Questions about the grid below.
1) Give the entry in the bottom-left corner.
2) Give the smallest entry in the first row.
3) Give the largest entry in the first column.
4) Give the entry directly below 66.
5) Give the bottom-right entry.
6) Give the third largest entry.
7) Give the entry just right of -69.
8) Give the entry directly above 70.
[[ 77  29  73 -28]
 [ 67  28  13  23]
 [ 66  17   3  20]
 [-15 -69 -32 -23]
 [ 13 -77 -57  -9]
 [ 70 -20  -6  35]
 [ 32 -42 -22  67]]
1) 32
2) -28
3) 77
4) -15
5) 67
6) 70
7) -32
8) 13

data =
 11    0  -12   -3   -3   -1   -5   16   14
 38  -10  -34  -12   -5   -5   -9   42   40
-69   23   51    0  -31   -3  -29   51  -10
 37   -9  -35  -14   -6   -6   -7   41   39
 16   -1  -22  -17  -22   -9  -22   75   47
-21    6   14    1   -6    0   -7   10   -5
-28    7   23    6   -2    2    1  -14  -21
-28    8   27   11    4    5   10  -33  -31
 10   -1  -11   -9  -10   -6  -10   37   23
-57   20   39   -7  -37   -6  -33   70    7
-55   13   53   22    9    9   14  -64  -60
-51   15   41    9  -10    1   -7    1  -25
-14    2   15    9   10    4   13  -44  -29
Counting starts at 0.
Find the entry in the top-left corner.
A: 11
The entry in row 0 and column 1 -> 0
Find the entry just left of the centre entry.
A: 6
The entry at row 2, column 0 is -69
The bottom-left entry is -14
Find the bottom-right entry.
A: -29
Find the entry just left of -11.
A: -1
Find the entry at row 0, column 2.
A: -12
The entry just left of 47: 75
Find the entry directly below the smallest entry.
A: 37
The entry directly above the largest entry -> 41
Find the top entry of the column that holds the largest entry.
A: 16
Find the entry directly above the smallest entry.
A: 38
Find the entry directly above -51.
A: -55
The entry at row 2, column 2 -> 51
Find the entry just right of the centre entry.
A: 2
Find the entry in the top-right corner.
A: 14
The entry directly below the largest entry: 10

Questions about the grid below. Indices start at 0.
1) Give the smallest entry.
2) Give the entry at row 2, column 0.
3) Give the entry just right of the smallest entry.
4) Give the entry in the top-right corner.
5) Give the bottom entry of the column that holds the smallest entry.
6) Give the entry in row 1 and column 2.
7) Give the entry in row 0 and column 0.
8) Give the entry in row 1 and column 0.
[[ 25 -32 -38 -28 -24 -15  -4 -17 -16 -38  -8 -43 -33 -13]
 [ 64 -13 -16  -3  12   0 -19   3 -28 -35  -4 -30 -14  -7]
 [-35  64  59  58  56  62  59  62  46  56  74  58  38  28]
 [-27   8 -11  15  14  11   5  10   5  -5  -8 -23 -13 -12]
 [-63 -10  -7 -10   2 -23 -14  -1 -11 -37  10 -18 -18 -20]
 [-25 -18 -15 -19 -21 -10 -25 -24  -7  -5 -25 -34 -26 -22]
 [ 32 -56 -48  -1   0   0 -34 -13  -2 -17 -15 -31 -24 -17]
 [  2  -7 -12 -61 -12   5 -19  15 -16   7  -1   5  28   8]
 [-48  37  21  21   7   6  -4 -10  -1 -13   4   6  -2  -7]
 [-15  24  43  23  18  40  45  27  28  23  18  13   5  31]
 [  8  15   7 -29 -11   6   6 -38  -9   3  -1 -29   0  -6]]
1) -63
2) -35
3) -10
4) -13
5) 8
6) -16
7) 25
8) 64

grid =
57  63  62  61  57  56  56  52  55  55  49  51  53  61
34  52  60  59  61  63  66  64  66  67  68  68  68  71
66  68  63  56  56  52  49  47  46  46  47  46  42  41
52  56  56  54  55  55  53  55  49  51  52  51  48  51
74  61  55  49  48  46  39  36  34  33  31  28  24  36
65  66  64  59  60  54  52  53  49  44  44  41  44  39
48  63  66  62  64  63  59  54  55  54  60  53  57  56
42  47  50  53  51  51  49  53  52  52  52  50  52  54
57  55  51  51  47  49  50  51  49  48  49  46  50  44
25  42  49  53  55  59  60  64  62  64  66  68  70  71
The entry in the top-right corner -> 61
The bottom entry of the column that holds the largest entry -> 25
The entry in the top-left corner: 57
The last entry of the smallest entry's row -> 36
Give the bottom-right entry.
71
Give the 3rd-last entry, reading row by row.
68
The third entry on the main diagonal: 63
Give the entry directly below 74.
65
Give the fifth entry from the end, reading row by row.
64
The smallest entry: 24
Give the largest entry in the first column.
74
The third entry on the diagonal from the top-right corner: 46
The entry directly above the largest entry -> 52
Give the smallest entry in the first row.
49
The 3rd smallest entry -> 28
Give the entry directly above 31.
52
The bottom entry of the column that holds the smallest entry -> 70
The third entry in reading order is 62

Questions about the grid below.
1) Find the 3rd entry in reading order.
2) Find the first entry in reading order.
3) Find the entry just right of the largest entry.
[[ 1.69 -0.12  0.26  1.04  0.23  0.41  0.27  0.67  0.65  0.15  0.53  1.51
   1.82  0.61  0.15]
 [-0.69 -0.16  0.57 -0.16 -0.02  0.49  0.95  1.13  1.00  0.14  0.44 -0.20
   0.21  0.99  0.72]
 [ 1.96  0.99  0.58  1.42  0.42  0.00 -0.15  0.27  0.50  0.69  1.17  2.00
   0.56 -0.23  0.61]
 [-1.54 -0.21  0.36 -0.84 -0.01  0.68  1.29  1.59  1.53  0.53  0.67 -0.37
  -0.48  1.24  0.99]
 [ 0.29 -0.07  0.81  0.34  0.05  0.31  0.60  0.46  0.72 -0.07  0.25  0.00
   0.36  0.73  0.36]
 [ 0.86  0.73  0.66  0.95  0.16  0.23  0.27  0.56  0.54  0.50  0.87  1.06
   0.40  0.28  0.81]
 [ 0.97  1.14  1.21  0.01  1.11 -0.11  0.06 -0.40  0.98  0.83  0.18  0.23
  -1.55 -0.34  0.26]]
1) 0.26
2) 1.69
3) 0.56

W =
[[ 42   9  24  24  20  13]
 [  3   0  20  16 -40 -27]
 [ 19  11 -60 -25  -5 -33]
 [-23 -24  61   7 -22 -38]
 [  8  12  20 -27  15 -30]
 [-13  51  29   0 -65  -4]
 [-23  29  70  20 -35  -6]
 [-19 -33  50   9 -44  -8]
 [  4 -18  -6  13  -5 -61]
 [  8 -15 -12  14 -33 -22]]
Report the entry directly above -13.
8
Report the entry in the top-left corner.
42
Report the entry directly below -19.
4
The smallest entry in the last column: -61
The third-last entry, reading row by row: 14
The entry directly above -12 is -6
The bottom-right entry -> -22
Report the smallest entry in the last row.
-33
Report the first entry in the row that holds the largest entry.
-23
Report the entry just right of the largest entry.
20
The entry directly above -38: -33
The entry directly below the smallest entry is -35
Report the 2nd entry, reading row by row.
9
The largest entry in the last column -> 13
The 2nd entry on the diagonal from the top-right corner is -40
Report the first entry of the smallest entry's row.
-13
The 4th entry from the end, reading row by row -> -12
The entry directly below the largest entry: 50
Report the last entry in the row that holds the smallest entry.
-4
The entry just right of 51 is 29
The last entry in the row that holds the largest entry -> -6
Report the entry just left of the smallest entry.
0
The entry just left of -15 is 8
Report the entry just left of -44.
9
The entry directly below -25 is 7
Report the 3rd entry on the main diagonal.
-60
Report the entry just left of 7.
61
The entry just right of -19 -> -33

B =
-1.0  -1.8   0.1   0.9
-1.0  -1.8   0.1   0.9
 0.0   0.3   1.6  -1.1
Indices start at 0.
The entry at row 0, column 1 is -1.8
The entry at row 2, column 1? 0.3
The entry in the top-left corner? -1.0
The entry just right of the largest entry is -1.1
The bottom-left entry? 0.0
The entry in the top-right corner? 0.9
The entry at row 0, column 2? 0.1

Read these off the array that follows. Indices start at 0.
1) Which number is the entry just left of 55?
2) Which number is the entry just right of 47?
3) Which number is the top-left entry?
4) Which number is the top entry of the column that holds the largest entry?
5) Which number is the entry at row 1, column 0?
6) Which number is the entry directly below 89?
7) Which number is the entry in the bottom-right corner?
8) Which number is the entry just left of the largest entry?
[[ 49 105  91 196  80 134  89  93  45  87 107  55]
 [141 105 198 163  56 108  59  92 147  47  99  76]]
1) 107
2) 99
3) 49
4) 91
5) 141
6) 59
7) 76
8) 105

m = [ 15  -8 -21 -47 -32 -15 -11  67  57 -29  72  20 -11  14 -22]
Read off the entry just right of -47.
Answer: -32
Read off the entry just right of the centre entry.
Answer: 57
The entry just right of 20 is -11
Read off the entry just left of the largest entry.
Answer: -29

Read these off the matrix that follows.
1) Give the entry just right of the smallest entry.
2) Give the smallest entry.
[[  55.429   76.382 -167.693  125.881  -59.668    9.481  235.019  -65.330
   -63.526   -5.319    9.481 -126.427 -121.071  -46.379    9.481]
 [ 103.996  -86.055 -190.991   88.123    9.935    9.481   64.055  -84.238
     8.173   47.420   49.319  -38.311   10.921   21.074    9.481]]
1) 88.123
2) -190.991

[[-75, 78, 78, -64, 65, 65, 66],
 [-22, 24, 23, 16, -18, -9, -11]]
Counting starts at 0.
Which number is the entry at row 1, column 0?
Answer: -22
Which number is the entry directly above -18?
Answer: 65
The entry just left of 66 is 65
Which number is the entry in row 1 and column 2?
Answer: 23
The entry at row 0, column 1 is 78
The entry in row 0 and column 2: 78
The bottom-right entry: -11
The entry just left of -11 is -9
